In the data rows, 128 means zero.
Here is a table of points, one per row:
[111 107 129 111 143 112 142 124 167  96 164 111 107 117 110 166 113 123 109 121 175 153 150 173  80 156 175 127 108 153 120 132 153 181 161 158  97 166 128 147  91 121 150 149 155 152 124 121]
[133 124 123 151 170  91 142 115  96 150 101 146 111 130 137 136 122  99 158 126 145 160 103 108 160  91  59 131 151 148 104 106  92 163 153 123 141 130 143 129 136 135 145 153 171 118 159 135]
[ 86 129 170  99  80 135 105 139  95 132 130 142 146  96 114  97 140 142  76 127 125 110 133  92  93 171 104 133 128 123 157 116 134  98 110 112 115 139 108 109 144 154 112 105  90 126 133 117]
[129 153  94 128 153 109 147 144 110 161 119 103 105 122 119 137 138 141 168 130 136 128  98  99 132  58 110 141 127 123  91 106  93 179 119 132 141 136 120 167 128 137 154 168 166 101 184 141]
[173 135 117  96 167 140 134 130 137 138 144 142 130  93 136 134 111 106 117 106 117 141 112 177 156 161 152 102 138 182 120 134 131 200 130 108 121 145 141 159 141 118 140 145 138 124 141 169]
[ 72 116 142 150 105 106  74 134  85 128 119  96 133 152  91 103 157 170 130 129 107 131 148  99 151 123 108 126 128  69 186 131 163 134  95 145 133 118 128  91 156  95 129 127 108 114 116 126]
[ 96 120 154 156  88 125 110  94 122 152 166 149 137 149  93 119 130 180 107 119 107 137 142 111 108 157  96 124 148  76 171 140 117  98 140 146 146 130 144  84 139 130  98 101 128 100 119 126]
[148 120  96 104 170 159 179 143 127 109 114 161 122 100 163 113 128 107 130 122 121 106 124 145 139 160 175 124 106 151 118 147 141 161 175 129 131 118 145 158  65 114 137 134 140 135 155 128]
[177 113 133  83 178 166 145 126 123 111 139 117 111  90 138 137  75  96 122  99 141 139 153 160 136 148 158 118 109 134 107 113 147 125 135 152 130 142 122 156 134 107 127 120 140 152 136 146]
[150 121 150 108  85 134 129 160 127 124 133  97 144 144  99 129 153 144  74 122 114 120 105 121  79 164 116 138 123 118 149 138 164 111 109 117 135 128 135 147 103 111  77  97  79 142 107 118]
[132 147 150 126 133 116  97 179 129 148 108 103 122 131 134  92 122 116 145 106 122 113 151 132 178  42 147 155 172 108  95 156 115  91 185 136 114 169 175 133 177 166 144 120 138 125  90 116]
[143  54 142 113 117 120 139 144 120 141 139 124 135 152 131 125 133 136  67  74 123 108 134 124  79 166 105 135 129 130 129 134 153 101 104 127 106 111 137 116 116 114  84  74  89 118 130  99]
[100 152 117 160 148 122 142 156 113 158 132 136 174 144 121 116 119 105 175 111 153 123 117 159 156 105 105 121 124 119 119 127  73 150 147 121 141 116  95  82 184 151 137 160 174 141 130 146]
[154 149 112 129 133  98 111 127  89 140 105 115 141 118 103 185 157  90 179 122 124 120  93 141 147  65  83 142 132 122 103 129 111 188 141 135 150 109 116 137 133 132 131 160 163 125 154 151]
[180 122  97  95 166 131 157 121 146 116 174 133 119 166 163 181 125 122 175 131 135 118 127 166 128 153 128 138 110 122 123 163 122 143 138 147 119 134 129 160 161 107 161 145 171 161 136 113]
[ 85 126 138 149 111 145 104 137 156 147 133 126 109 170 122 108 147 152  79 119 106 128 123  89  91 165 123 133 142  99 172 101 143 117 108 110 128 108 128 118  87 155 113  97 113 121 115 118]
[138 202 115 139 160  74 132 122 131 151  94 118 140 120 121 103 113 114 162 174 108 137 111  96 160  78 130 134 119 148 104 125  95 159 108 131 125 119  98 132 143 117 124 153 167 118 122 122]
[ 87 143 154 121  77 128  66 133 119 127  97 164 135 132 119 106 135 188 129 133 108 138 133  73 115 106 128 144 129  71 170 125 104 120  86 133 165 136 106  98 124 114 127 126 110 118 150 127]
[141 145  78 171 116 124 115 165  99 110 108 150 117 107 107  94 128  93 149 152 110 130 154 114 168 103 142 113 141 105 112 175  55 127 121 114 115 150 155 103 147 153 121 150 172 131 117 112]
[138  85 148 139  98 134 155 129 110 153 123 107 121 138 128 108 151 159  70 139 116 107 133 113  99 190 120 145 145  98 137 123 155  98 102 108 120 128 122  96  93 127 166 101 101  89  98  97]
[101 136 138 141  70 109 109  92 135 145 121 146 139 162 128  80 130 154 117 122 114 128 172 101 100 148 106 123 139  92 161 126 168 127 113 119 136 105 116 104 104 159 119 125  93 118  93 138]
[138  95 114 116 119 157 150  87 144 106 134 135 105 117 156 164 100 110 134 136 146 139 131 169  98 131 160 111  95 147 133  63 182 147 173 123 114 150 107 171  98  96 124 134  98 121 136 112]
[127 116 131 134 111 139 101 131 120 139 106 118 121 127 121 114 145 163 116 156 118 124 116 128  67 166 117 137 135 105 187 140 130  96 126 111 139 101 141 118 126 142 113 104  62 114  91 110]
[111 121 153 178 106 148  91 131 105  71 218  93 156 123 181  76 142 139 123 143 109  80 103 113 160 113 193 130 143 118 155 120  59 127 136 161 151 122 136 150 115 191  85 127 120 181 121 152]
[106 170 108 172 147 103 116 125 110 137 143 153 103 163 123 106 141  99 155 113 119 119 116 113 173  79 126 144 125 126  97 147 119  84 130 140 145 167 111 132 132 142 139 187 158 135 114 129]
[133 157 111 126 139 106 148 132 108 157 122 127 102 103 118 161 142  85 177  89 144 148 110 127 149  67  84 103 144 155  95 125 108 163 131 114 150 105 124 140 125 132 152 142 167 103 150 109]
[134 106 100  90 166 138 174 140 142 112 126 159 105 119 127 147 117 114  97 126 121 147 149 192 129 138 126 108 101 174  84 140 117 115 135 134 117 104 145 162 141 127 142 138 161 148 146 135]
[143 127 125  96 123 182 169 105 170 114 151 101 139 107 150 159  97  93 129 123 145 148 132 143 109 139 161 130 135 181 139 125 140 130 135 154  97 138 129 140 129 100 160 152 145 157 128 126]
[112 176 129 172 146  99 128 115  97 145 113 113 118 154 130 158 124  97 166 139 134 157 112 146 158  87 121 142 140 150 102 156 111 132 115 141 152 125 121 117 148 135 155 130 171 115 180 111]
[ 88 136 144 163 139 151 126  88 172 130 102 121 146 163 145 118 108 131 146 138 135 100 157 150 216 128 110 149 157  89  67 161  93 123  91 109 138 162 146  97 168 124 152 142 109 143 103 121]
[112 156  90 149 146  77 113 141 109 119 134 140 145 122 134 152 132  99 164 136 152 139  97 146 151 100 112 152 156 150  85 102 113 126 129 127 161 117 131 122 139 142 160 154 173  61 156 142]
[109 109 153 112 107 151 167 167 125 143 142 136 160 156 136 138 150 150 119 117 115 112 144 134  79 150 123 125 151 115 175 136 167  98  96 122 129 104 137 131 101 125  88 102  64 126 103 126]
[131 105 120  97 136 165 132 119 172  85 153 127 115 116 116 151 108 119 142 127 132 122 122 157  99 140 135 117  96 161 140  89 136 142 172 143  93 114 124 173  84  82 144 111  98 155 161 128]
[135  97 142 125  94 123 140 142 134 127 101 108 136 134 121 132 118 181 103 116 128 120 133 102  76 164 125 140 132 137 155 144 167  89  91  88 139 128 120 129 119 110  93  83 105 132 101 142]
[166  97  93  95 153 159 160 101 164  94 125 124 129 105 115 135 116 110 136 149 149 144 117 168 115 138 137  73 121 138 103 135 172 123 159 172  88 130 102 144 127 122 102 114 126 141 130 119]
[188 129 128 101 169 132 166 113 163 102 116 121 119 122 133 166 134  98 138 172 132 104 143 125 117 133 168  93 132 151 123 111 126 142 121 126 125 128 163 166 142 107 146 183 143 116 150 129]
[135  84 132 113 112 103 103 138 131 143 140 113 139 140 110 131 137 142 111 121 118 147 123 107 108 175 139 155 128 121 168 124 147  79  98 107 137 104 124 128 116 139 106  73  68 127  96 157]
[105 141 143 136  83 106  78 130 121 130 138 153 141 134  97  92  84 187  91 135 113 156 112  88 133 126 113 139 123  91 176 135 124  94 137 107 117 118  86 100 124 145 120 112  92 131 139 117]
[125 121 145 126  86  95  84 119 108 163  87 124  98 126 140  97 123 177 126 123 142  99 150 100 143 161 102 119 132 100 181  96 119  89 103 122 149 106 116  93 139 130 109 113 106 133  93 127]
[143 103 125  98 131 155 129 127 155 128 123 153 120  97 162 179 107  94 114 149 159 122 106 128  92 143 157  66  83 126 108 130 162 161 160 134  92 133 149 143 105  99 130 120 133 150 125 145]
[102 140 163 145 141 161 113  81 162  96 136 137 133 136 162  95 155 138  98 146 121 110 147 133 196  72 129 175 113 152  94 139 100 122  98  90 120 137 154  51 143 145 107 108 161 112  73 161]
[184 132 115 119 127 167 155  96 140 114 137 140 125  95 125 147 130 135  95 130 162 156 152 133 119 130 176  89  91 165  91 108 150 123 148 111 100 119 125 151 118  84 108 108 110 163 183 125]
[105 184 145 177 154 109 129 163 112 112  97 121 155 113 122 119 166 104 186 137 106 137 115 111 165 112 122 159 122 163  99 133 132 130 140 164 144 155 121 120 161 165 170 156 126 110 119 117]
Along one direction, these points spread out more than along any other. Take the direction at right angles to it along which they spread out most. Go by this last direction. How far along it is each point below, from 0 to 99? 50 is the average, and the first point above lies past it. One standard deviation of the points above along it is 16.
[184 132 115 119 127 167 155  96 140 114 137 140 125  95 125 147 130 135  95 130 162 156 152 133 119 130 176  89  91 165  91 108 150 123 148 111 100 119 125 151 118  84 108 108 110 163 183 125] 75
[127 116 131 134 111 139 101 131 120 139 106 118 121 127 121 114 145 163 116 156 118 124 116 128  67 166 117 137 135 105 187 140 130  96 126 111 139 101 141 118 126 142 113 104  62 114  91 110] 52
[112 156  90 149 146  77 113 141 109 119 134 140 145 122 134 152 132  99 164 136 152 139  97 146 151 100 112 152 156 150  85 102 113 126 129 127 161 117 131 122 139 142 160 154 173  61 156 142] 34
[105 141 143 136  83 106  78 130 121 130 138 153 141 134  97  92  84 187  91 135 113 156 112  88 133 126 113 139 123  91 176 135 124  94 137 107 117 118  86 100 124 145 120 112  92 131 139 117] 40
[177 113 133  83 178 166 145 126 123 111 139 117 111  90 138 137  75  96 122  99 141 139 153 160 136 148 158 118 109 134 107 113 147 125 135 152 130 142 122 156 134 107 127 120 140 152 136 146] 70
[154 149 112 129 133  98 111 127  89 140 105 115 141 118 103 185 157  90 179 122 124 120  93 141 147  65  83 142 132 122 103 129 111 188 141 135 150 109 116 137 133 132 131 160 163 125 154 151] 37
[138  85 148 139  98 134 155 129 110 153 123 107 121 138 128 108 151 159  70 139 116 107 133 113  99 190 120 145 145  98 137 123 155  98 102 108 120 128 122  96  93 127 166 101 101  89  98  97] 54
[ 87 143 154 121  77 128  66 133 119 127  97 164 135 132 119 106 135 188 129 133 108 138 133  73 115 106 128 144 129  71 170 125 104 120  86 133 165 136 106  98 124 114 127 126 110 118 150 127] 33
[100 152 117 160 148 122 142 156 113 158 132 136 174 144 121 116 119 105 175 111 153 123 117 159 156 105 105 121 124 119 119 127  73 150 147 121 141 116  95  82 184 151 137 160 174 141 130 146] 31
[134 106 100  90 166 138 174 140 142 112 126 159 105 119 127 147 117 114  97 126 121 147 149 192 129 138 126 108 101 174  84 140 117 115 135 134 117 104 145 162 141 127 142 138 161 148 146 135] 66
[131 105 120  97 136 165 132 119 172  85 153 127 115 116 116 151 108 119 142 127 132 122 122 157  99 140 135 117  96 161 140  89 136 142 172 143  93 114 124 173  84  82 144 111  98 155 161 128] 76
